[[116 135 112 140 105]
 [143 137 130 152 124]] >> 116

[[138 115 136 150]
 [ 99 155 145 123]] >> 138

[[112 120 125 153 124 131 130]
 [108 121 149 121 149 133 147]] >> 112

[[122 114 109 119]
 [104 144 136 118]] >> 122

[[129 126 154 116 145]
 [127 127 136 124 133]] >> 129

[[122 124 126 128 137]
 [121 128 143 136 150]] >> 122

[[120 155 133 139 110]
 [116 152 129 136 116]] >> 120
---
[[152 129 133 133]
 [121 126 127 119]]
129

[[150 133 151 129 134 128]
 [114 152 155 111 142 129]]
133

[[125 100 133 123]
 [133 117 119 131]]
100

[[105 131 125 131 130 125 127]
 [137 132 125 132 131 125 126]]
131

[[126 102 133 125 132 116 118]
 [131 121 132 124 128 124 111]]
102

[[146 145 123 157 130 117 146]
 [139 133 142 123 152 134 135]]
145

[[155 134 124 134]
 [112 133 124 133]]
134
---
115  148  157  129  111  119  145 yields 115
144  100  136  124  133 yields 144
126  103  121   98 yields 126
126  134  138  105  138 yields 126
141  134  132   99  130  107  118 yields 141
141  121  144  131  157 yields 141
123  135  155  155  154  135  125 yields 123
100  102  117  101  121  108 yields 100
112  132  129  152 yields 112
115   99  122  100  103 yields 115
---
[133 158 130 134 149 118 122] => 133, 122

[[144 114 153 108 108]
 [112 126 106 157 119]] => 144, 119

[[129 114 153 151]
 [129 118 125 141]
 [129 123 106 121]] => 129, 121

[[129 136 107 130 128]
 [115 139 104 108 110]
 [116 137 111 110 112]] => 129, 112

[[122 148  99 111]
 [156 109 101 134]] => 122, 134

[[117 148 129 130 130 132]
 [125 144 122 150 129 118]] => 117, 118

[126 151 140 133] => 126, 133

[152 106 157 112 101] => 152, 101
---
[101 103 111 127 127] out 111
[136 136 152 114 144] out 152
[128 129 135 104 125] out 135
[100 121 108 123 111] out 108
[141 112 135  99 123] out 135
[138 149 124  98 114] out 124
[111 130 153 121 118] out 153
---
[[141 128 119 122 130 126 127 141 122 131 130 128 120 130 130 125]
 [130 126 121 129 127 129 127 134 130 131 126 130 138 132 124 132]
 [126 127 105 125 130 136 145 121 124 126 124 130 134 122 118 122]
 [139 121 115 127 127 125 144 150 124 130 126 127 144 130 122 125]
 [129 136 128 126 127 137 125 110 125 132 129 127 140 133 132 126]
 [143 132 141 133 127 127 127 140 125 129 129 129 116 125 125 124]
 [124 130 140 130 124 124 141 127 135 136 131 131 127 120 118 133]
 [130 126 139 132 125 133 130 126 129 132 124 123 120 129 131 126]] -> 125

[[147 107 130 116 127 111 134 138 104 151 150 107 154 146 105 132]
 [111 123 150 105 146 144 147 115 120 110 103 150 108  98 119 115]
 [121 144 108 151 110 143 108 139 145 124 139 113 141 149 143 141]
 [151 136 116 145 104 105 109 109 141 147 149 117 139 132 151 109]
 [108 147 118 146 132 150 113 129 150 104 106 147 111 135 150 131]
 [118 147 147 123 124 133 137 107 141 106 108 149 112 106 134 110]
 [147 137 118 136 109 111 114 109 141 139 137 127 125 123 143 106]
 [119 147 104 152 110 143 108 135 144 127 143 113 139 149 142 141]
 [149 104 142 107 130 106 148 128 108 151 150 110 149 129 104 120]
 [106 133 117 143 148 147 124 133 135 107 105 149 107 128 131 136]
 [111 128 112 140 147 150 117 153 125 119 127 120 134 153 123 150]
 [108 111 148 107 154 151 148 143 104 120 108 129 115 124 108 150]] -> 132

[[126 137 125 132 130 124 119 131 129 131]
 [106 125 146 134 136 122 123 130 125 135]
 [130 120 133 131 131 127 123 125 124 120]
 [157 123 130 135 103 109 121 138 140 121]
 [138 129 140 126 137 138 123 141 137 104]
 [119 120 134 136 128 123 129 131 140 134]] -> 131

[[127 128 118 130 136 130 127 102 135 127 128 129 127 125 125]
 [126 128 130 131 141 133 138 107 125 123 128 126 127 131 127]
 [126 128 124 133 132 133 147 113 127 121 128 125 127 123 126]
 [127 128 105 130 137 129 121 103 132 129 128 126 128 124 127]
 [127 128 127 131 133 136 139 106 125 123 128 125 127 144 127]
 [127 127 121 128 143 129 136 130 118 130 129 126 129 124 127]
 [127 128 128 131 136 136 141 104 124 123 128 125 127 136 128]
 [126 128 125 133 135 133 145 114 127 122 128 126 127 127 127]
 [128 127 125 128 145 127 134 140 117 130 129 126 129 122 127]] -> 125

[[114 148 107 106 142 148 114 113 121 131 147]
 [109 110 147 147 145 136 136 149 111 136 133]
 [143 111 120 148 109 110 148 119 135 109 110]
 [107 121 143 143 148 147 136 148 110 129 129]
 [137 148 107 110 119 145 137 106 141 110 116]
 [108 106 149 149 144 125 137 148 114 144 133]
 [126 147 108 106 134 139 108 109 130 131 149]
 [110 146 128 108 147 145 115 134 109 139 150]
 [139 148 106 106 117 138 133 106 141 111 119]
 [135 110 141 128 134 109 108 141 134 149 149]] -> 147

[[113 102 112 135 146 137 146]
 [137 125 104 121 128 139 149]
 [139 109 135 150 125 147 139]
 [147 149 124 142 107 145 148]
 [110 106 138 113 144 109 111]
 [122 150 126 108 137 111 111]
 [121 126 147 132 126 112 109]
 [148 147 150 118 110 121 118]] -> 146
---
[[145 151 157 139 137 146]
 [119 108 109 117 117 111]
 [128 131 114 128 133 132]]	131

[[120 132 122 114 119 122 120]
 [132 153 149 116 124 116 131]
 [144 133 130 132 139 128 134]]	133

[[125 144 134 145 119]
 [113 145 116 134 128]
 [126 130 113 124 107]]	130

[[138 104 138 147 126]
 [143 104 137 130 119]
 [130 101 141 134 116]]	101

[[125 124 132 123 135]
 [146 101 144 114 152]
 [157 108 104 151 153]]	108

[[125 128 127 128]
 [149 107 132 138]
 [145 107 133 138]]	107

[[123 120 150 110 134]
 [122 122 142 134 129]
 [109 136 122 142 134]]	136
---
[127 121 150 139 155] result: 139
[149 146 119 122 157] result: 146
[125 102 132 157 138] result: 132
[127 128 125 156 133] result: 128
[147 124 143 119 102] result: 124
[148 101 123 157 103] result: 123
---
[[157 154 101 100 107 128 102]
 [149 154 103 102 111 136 136]
 [148 109 144 143 107 103 119]]	119

[153 147 113 129 109 140 146]	146

[100 126 151 143 119 132]	132

[127 128 127 108 106 131]	131

[120 108 146 149 126]	126

[[137 130 149 137 143]
 [153 115 140 136 148]
 [101 118 116 126 113]]	113

[[129 149 128 100 128 115 129]
 [127 124 143 136 127 122 120]
 [111 115 138 124 143 117 120]]	120

[[147 146 116 103 121 143 151]
 [102 116 114 153 153 100 137]]	137
